(in the rows, 128 means zero)
Named turns come first, each shown by rows before and after it. Which turns, in which order, take the first row of each pair that follows to the second? Write the first one first, as in the answered first pair.
kef (before => after):
[136 156 157 128  95 145 105 109 195 185 153] => [111 140 160 158  85  88 151 134 127 187 175]
[127 116 124 148 139 129 169 134 134 143 154] => [127 115 116 138 152 133 167 140 125 127 147]
[149 123 131 118 131 139 109 123 136 149 114] => [141 118 143 125 114 121 114 133 130 159 125]
Neb (before => after):
[142  99 133 135 167 153 159 121 134 149 147] => [153 119 119 137 151 159 168 105 145 110 136]
[137 122 131 139 121 116 131 165 132 130 140] => [137 114 140 133 133 133 121 150 147 148 139]
[114 120 127 128  73 109  98 102 118 168 123] => [123 136 121 125  68 124  98  91 132 152 118]
[111  96 121 101 138 129 102 127 131 127 114] => [111 109 111  97 133 136 108 120 138 110 107]
Zino (before => after):
[126 107 129 126 112 138  93  85 120 125 104] => [118 107 128 131 108 126  92 104  97 121 102]
[136 115 131 118 169 155 136  89 157 136 133] => [132 113 135 109 157 149  84 136 123 152 108]
[124 112 142 119 134 142  80 160 128 177 124] => [119 119 122 140 124 104 128 184  84 126 135]

Between the rows of a pair lie two turns.
[118 134 126 165  94  93 142 174 120 133 149] => [121 131 105 162 125 105 186 136 124 101 153] | Zino, kef
[126 119 123 106 149 139 118 118 116 142 109] => [124 124 112 119 140 126 144 123 103 116 117] | Zino, Zino
[150 119 147 160 129  97 179 156 185 123 189] => [160 116 113 139 171 108 182 163 152  72 168] | kef, kef
[141 113 127 113 168 147 100 172 124 136 124] => [140 124 121 128 145 125 124 192 106 117 129] | kef, Zino
[150 108 139 150 116 124 149 250 134 115 146] => [146  91 149 148 132 123 148 243 128 142 152] | Neb, Zino
[129 155 119 112  94 146  90 103 135 118  91] => [127 160 110 125  90 128 128 103 115  86 104] | Zino, Zino
[138  91 158 132 150 160 137 125 135 159 113] => [143 121 155 147 104 161 152 113 159 134 113] | Neb, kef
[143 118 117 117 151 124 109 163 106 138 130] => [145 104 122 119 166 125 133 137 122 147 145] | Zino, Neb
[125 142 107 125 124 137 142  85 148  99 137] => [127 160 105 123 101 126 118 121 128  91 119] | Zino, Neb
[131 137  91 130 146 101 119 129  64  93 102] => [137 111 112 110 184 134  85 118  96 156 103] | Neb, kef
[114 136  97 116 100 114 119 134  69 101  99] => [114 109 109  99 143 132  90 126  78 149  98] | Neb, kef
[155 108 123 109 162 138 106 141 105 142  95] => [173 144 120 116 129 156 112 123 141 114  87] | kef, Neb
[144 134 105  98 123 166  92 139 121  96  84] => [149 142  95 107 125 159 139 106 131  65 101] | Zino, Zino
[135 114 135 139 144 119 182 142 147 129 163] => [135 111 148 121 140 129 116 171 141 171 140] | Zino, Zino
[153 139 149 118  90 133  97 156 180 135 123] => [147 138 126 129  91 101 116 184 131 105 123] | Zino, kef
[143 128 134 160 116 122 184 164 158 121 158] => [136  98 138 149 157 122 169 169 137 152 160] | kef, Neb
[132 117 156 146 129 139 140  99 184 163 142] => [124 118 153 154 118 125 160  93 172 150 145] | kef, Neb
[140 122 146 142 155 139 111 142 138 153 138] => [140 142 144 155 122 134 127 128 154 143 141] | Neb, kef
[116 120 127 128  98  98 158 186 136 116 114] => [131 123 114 114 127 134 185 137 166  97 117] | kef, Zino
[145 116 123 124 147 138  91 158 116 134 133] => [153 137 111 125 130 149 100 147 130  98 124] | Neb, Neb
[131 110 148 104 161 166  87 101 159 178 129] => [105 109 153 134 114  96 101 166  86 181 142] | kef, Zino
[145 147  99 121 120 146 122 140 141 101 104] => [135 147 108 138  96 120 128 164 132 120 117] | kef, Neb
[163 134 130 137 102 114 145 162 123 118 133] => [167 136 121 131 123 139 161 129 141 105 134] | kef, Zino
[130 117 131  92 142 146  74  89 126 172 105] => [143 157 102  94 109 145  88  98 117  93  86] | Neb, Zino
[107 141 107 146 139  78 111  98 103 158 119] => [121 146  90 125 162 107  97  91 112 134 101] | kef, kef
[129 111 124 126 143 125 102 145 100 158 111] => [146 146 103 121 119 144 112 120 120 101 101] | Neb, Neb
[149 153 129 130 120 139  91  88 151 139 121] => [131 135 128 153 117  92 108 150  90 134 134] | Neb, Neb
[121 116 140 134 130 126 127 126 149 165 146] => [120 135 132 137 104 116 151 116 148 139 147] | Neb, kef
[ 73 106 134 136 154 103 100 101  87 157 109] => [ 89 115 109 120 177 123 118  91  86 108  98] | Zino, kef
[132 109 181 142 163 150  85 151 151 181 135] => [118 108 168 172 140  94 138 178  95 147 155] | kef, Zino
[130 149 136 143  97 129 153  85 165 129 136] => [115 125 136 153 104  97 166 107 122 146 149] | kef, Neb
